Each path is a new rotation, seen through one point. The rows after it are directions, each followed by how far the rotation turns it, in degrees a step (0 if it stays put).
Each turn is a multiple of 5 degrees from 10 to 175, or 0.
Each row of a path follows its step; steps can be skipped.
Path 1:
step 2: [ 12   1   1   8 -30   0 -37 -25 -17   5  -2  -7  24  -8  -8  -5 -19  -4
   0 -26 -13   2  10   1  -8   4  16 -20 -17  -1   1  -9 -34 -18   2 -17
 -36  15 -14   0 -47  31  -3  -5  20  -8  -5  22  -6  -5 -21 -17  28  40
 -15  17   8  22 -17  -1 -31 -25]
step 3: [ -1   0 -16  -8 -12  19   1 -51  11 -23  -2  15  -2  25  -9  17   7  15
 -22  22 -37  13 -11  14  -9 -16  17  -9   8  -9  -4  -5 -35  -6   8  -9
 -11  21 -25 -12  -9 -24 -27  -7   5  -5  -6  30  -7  -8  -6   4  22  52
   5  -3  16  22  -4  -4 -16 -36]
step 4: [-25  -2  -9  26 -37   1  13 -26  47   8   1  -6  23   0  -5  19   3  25
  -6  -1  -8  23  -8  25  12   1   9  18  14  34   0  20 -24   4 -19   7
  -5  25 -24 -25  -4  10   2   4   3  -5 -10  36  27 -22 -27   8   3  24
  -5  21   9 -17  13 -26 -12 -21]
step 9: [-19  24 -22  11 -21  13   3 -37 -11 -10 -21   0  17  27  13  -2 -25 -24
 -17 -11   1   7 -18 -27  26 -16  -4 -23 -19 -33  19 -23  -2   9 -14 -22
 -13   7  -5 -24 -23   0  12  -5  22  23   8  -3  23   4  -9 -41  -8  29
   6  -8  10 -12  33   8 -10 -14]
step 11: [  3   1   3  27 -22  -4 -31 -38  12 -18  22  -4  23  -4 -19  -2  17  -6
  12 -28  -4 -16 -20 -17  -1 -18 -13 -34  -2 -18   5  10  -5  -1   5   0
 -15  11   8 -12   5   8   4 -11  25 -19  -9  25   2 -16 -58  17  13  35
 -22  23   1  20  12  14  -9 -22]
step 12: [ 16 -32 -10   0 -32   1 -13 -49 -11  -1 -22  19   8  -8 -15  -7 -13  -6
  -7  -9 -25  19 -30   4  11 -21  29  -8  15 -19  24  12   2  17  20 -20
 -15  13 -18  -1  10  -7   4   1 -18 -12 -28  43  10  -8 -18  -5 -18  34
 -21  -4  14   4  12   0   2 -31]
step 13: [  0  -4  -3  24 -37   6 -12  -6  47 -10  -7   1  37  24  15  23  -3  25
 -16   0  -3  46 -11   8   4 -28   1 -29 -19 -25 -10  13 -20  31  12  -9
   2  19  -8   5 -19   8  -2   4 -19  -4 -11  42  31  -7  -2  -2 -20   7
  -9  -8   0  -4  15 -17  -2  -8]
step 14: [-12  13 -21  19 -30   7 -35 -21   1  -5  13  28  33 -24   7  11  -6  36
   8 -27 -11  -6   0   9  20 -16  32   7 -22  -9 -16  31 -21  16  -2  -4
 -28  16  -6  20 -18  10 -11  -9   3 -15   4  20  31 -24 -31 -21   1  -5
  12  -8 -13  12 -22 -13  -4  20]
Speeds:
[ -7  -2  10  -5  -1   0  -2  -2   1  -6   6 -14  -2  -9  -6   7  -6 -10
  -3   0  -4  -1   1   2  -3  -7  -5  -2   6  -1   3  -6  -2  -2   9  -6
  -2   5  -2  -3  -2   7  -1  -3   0   1  -3   3  -6   8  -8  -4  -4  -2
   7  -2   1   7   4   2   1  -9]
40
[  1   1  -9   2   3  -2  -9   6  -5   7   1  -8  -3  -6  -3   6  -3  -1
   0 -12   2   2  -2  -2   5  -7  12   1   5   4   2  -7   1   1   2  -5
  -5 -10  11   4   4  -1   4   6   0   5  -2  -6  -5  -2  -3   3  -1  12
  -4   2   7  -5  -3  -2  -3  -2]
110
[ -4   4  10   0   5  -2   3   1   3  -2  -4   1   3   4   2  -5  -3  -7
   0 -15  -6   4  -7   4  -7  -6   5  -2 -10   7  -5   0  -2   1   4 -10
   1   7   3  -3  -8  -7   4   6  -3   3   4   2  -5  -2   6  -4   4  -4
  -3  -3   1   2  -2   3  -4  12]
95
[  5   2  -5  -2  -2   2  -5  -3   2  -8   2   5  -3  -1  -7  -7   0  -3
   4  -8   4   1   7  -2   4  -5  -2  -9   4   2  -6  10   1  -2 -11  -1
   8 -10   4  -1  -8   7  -1  -2  -2   0   0   0  -9   3   4  -3   1   1
  12  -1  -6   6  -6  -4  -7   0]
85
[ -6   8  -3  -6   3  -5 -11   4  -3   3  -6  -1  -6   3   0   5  -4   3
  15   7   1  -1 -13   7   3  -2  -3 -10   0   1   7   1  -5  -5  -1   4
  -1   0  -2   4  -9   4  -5  -5  -1  -5  10   4  -1   1   0   3   1  -2
  -1  -2   6   1   0   2   2   5]
90
[  4  -4   5  -7  -2  -1  -1  -2   2  13   3  -4   4   2  -3  -6  16   2
   0   0   4   5 -11   0  -5  -1  -2   0   4   2   5  11   6   3   0  -5
   5  -8  -3  -3   2  -3   7   0  -6   1   6   0  -4   2 -12  -4   0   0
  -1   3  -2   2   5   5   5   0]
60
[-10  -1  -4   4  -1  -3   1   2  -3   4   4  -3   0   1   4  -3  -9  -1
  -9  -4   1 -14   2  -9 -10  -6  -1  -5  -2   5   3   8   2   2  -1   0
  -5  -4  -8   9  -1   1  -8  -4  -4   6   4  -1   3   3   0   6   0   2
   0   9 -11   0  -3   5   2   4]
80
Path 2:
step 0: [-15 -24 -26 -20 -51  19  16  28 -12  -1  36  22   0  25  -6  -6   5  19
 -11  -1 -15 -10 -65   5   6 -30  -1 -18   3 -30   6   0  -2 -20   2  17
   1 -12   3  -6  20  18 -11   7  25 -34 -31 -20  -8 -12 -19 -31   2   7
   2  13 -19   2  10  23 -10  16]
step 1: [ 34  -6  14   8  12   4  21  19   8 -11 -31   6 -33  11 -54  11  15   1
  30  -8  23  -4   5 -20  15 -24 -22  12   8 -19  -2  -5  19 -10   2  16
  16  16  23   1 -23  49   3 -18 -28 -20  -9 -21  21  -6 -11 -38 -14  -1
  -1 -24   1  22  23 -28 -23 -13]
step 2: [ 18  11  47 -11   2  -4 -30  -1  -9   3   8  -9  -6  -7  15  -3  -8   7
  -1   7 -14 -42  -9  -5 -13  15  15 -20  33 -24 -35  19  15   1  -4  -9
 -12  35  -5  -1  -8  17  -9   4  13  15   5  -7 -11  -7   5 -46  44  15
  23 -55  24 -39  17  -6  -8  11]
step 3: [-15   3  23  15 -31 -25  -4  12  -7 -12  17  28 -35 -24 -13  21   7  -2
   6  28 -25 -15  -9  32 -34 -14  -1  13 -22  -3   0  -1  21  -5 -38 -11
 -32 -26   6  12  17  -5   5 -16   8 -13 -31  39  -7  -9  -7 -22 -29 -18
  23  20   3 -26  43 -14  12   0]
step 4: [  2 -13 -10  25  21 -20 -11   1 -11   0   5 -46   1   2 -14 -33  26 -33
   6 -30  23 -15 -22  11 -14  34 -20   1 -42 -18   3  16  10   4 -31   6
 -14  -2  14  18 -33  59  13 -18   9 -11 -23  -6  15 -17  -8   4  17 -14
  -7  26  25   7   2  14   0   5]
step 7: [-13  -4 -19   4   2   4  14  19 -18 -13  22  -6  -3 -33 -15   2 -43 -13
 -11  -3   6  -1 -45  10 -11  -4  31   6  27 -31 -31  10 -13  -7  -5 -20
  -8 -12  28   2  -5  58  -3   5  34   6  12 -19 -36 -13 -13 -14  37  -5
 -21 -17  10 -25 -14  -5 -15 -19]
step 15: [-13  14  -6  11  21  10 -46  30  -2   3 -10  -3 -24  -5 -10  15  10  -2
  13  17   6 -26 -57  22 -18 -42  11  12  12   8   0 -14 -34  15 -17   9
   1  -4  21  14 -11   2   6  19  21 -15  -4   2 -15 -11 -17   2 -20  13
  25 -31  25 -47  15  26 -31  -1]
step 16: [ 36 -33  -4  14  -4 -23   8  -7 -10   1   1 -18 -40  15  12 -19  20  -7
 -17   5  23 -17 -14  27  -8 -24  -3  -3  35 -13  -3  22  -9   0   6 -16
 -40  10 -23   1  -8   9  20 -54 -10 -33 -47 -11  -9  13  13  11 -24 -25
   7   1  21   8  16 -20   3  18]
Speeds:
[  1  -6   8  -3  -3  -1   6   4   3  -2  10  -2   4   8  -2  -6  -5  -4
   0  -1   7   0  -7   8  -6   2  -8   1  -5   3  12  -3  -5  -9   3   3
  -4  -3  -1  -3  -4   7 -11  -5  -2  -3   1   3  -1   4   6   2  -2  -2
  -2   4  -5  -2  -4   4  13   4]
85
[ -2   6  -5   9   0   7   8  -5   6   7  -6  -2   0   5   2  -5  -8  -9
  13  -1   3  -1   3   8  -2   4   2  -6   2 -11  -3  -8   2  -5  -2  -1
  -7  -3   0   6   3   4  -3  -6  -2   1  -4  -6  -4  -2   1  -2  -1  -3
  -5   1  -4   9  -2  -4  -7  -5]
115
[  7  -7   3   0  11  -1  -3   0  -9   0   0 -10   0  -6  -4  -3  -4  -8
  -2  -5  -2   3   2  -3   3   1   8  -1  -1  -5   1  -6   7  -5   5  -3
  -3   6   1  -8 -11  -7  -4  -3  -4  -6   0   1   5   3  -6   5   3  -5
   4  10  -6   2   6  -7  -5   1]
145
[  8  -3   2   7  -2  -7   1   4   9   0   5   8   5   1   2   0  -5  10
  -3   4  -3   4  -7   6   2  -7   2   3 -11  -6 -11   4   2  -5   3  -7
  -5  -2  -2  -4   1  -3   5   0  -3   3   5  -2  -7   7  -3   2  10   2
  -7   3  -2   4   1  -1  -7   5]
155
[ -1  -2  -2   3   2  -2  -2   2  11  -4   1  -9  -8   4   2  -4   9  -7
  -1   5   3  -9   1   0  -3  -2   0  -5   0   1   1   5   7   3  -4  -6
 -10  -1   4  -3  -4  -5  -1   6  -4   4   0  16  -9   7   7  -4  -4   4
   7  -5   4   2   1  -4  -4   0]
55
[  4  -2  -2   6  13  -6   0   7  -1  -4  -1   7   4   8   1   1  -3  14
   8  -3   3  -8   1  -2  -1   2  -5  -4   8   0  -4  -8   0   2  -3  -2
  -7  -3   2  -3  -1  -4   2  -1   2  -4  -2  -1   1   1   2  -1   0  -9
   3  -7  -3 -15   6  -3   4  -5]
55
[  2  -5   0   6   4  -2   4 -11  -1  14   7   0  -3   3   9  -4   6  -1
   9  -2  -2   1  -9  -1   2  -3  -6  -4  -2   6   3  -2  -3  11  -2   0
   8  -5  -4   5   0   2  -2   1   2  -5   2   2  -3   3  -6  11   0   2
   3   5   5  -3   9  -5  -3   5]
65
[  2  -6   6  -9  -2   6  -6   2   2  -5   3  -3   4   6   9  10  -7   0
   3   4   1  -5  -1   2   3  -2 -13   0   1   3   4   0  11   3  -4  -5
   2  -2  -2   0   0   1  -1   1   1  -1  -4   4   5 -11  -5  -3  10  -1
  -5   4  -2   7   1  -5  -5  -8]
10
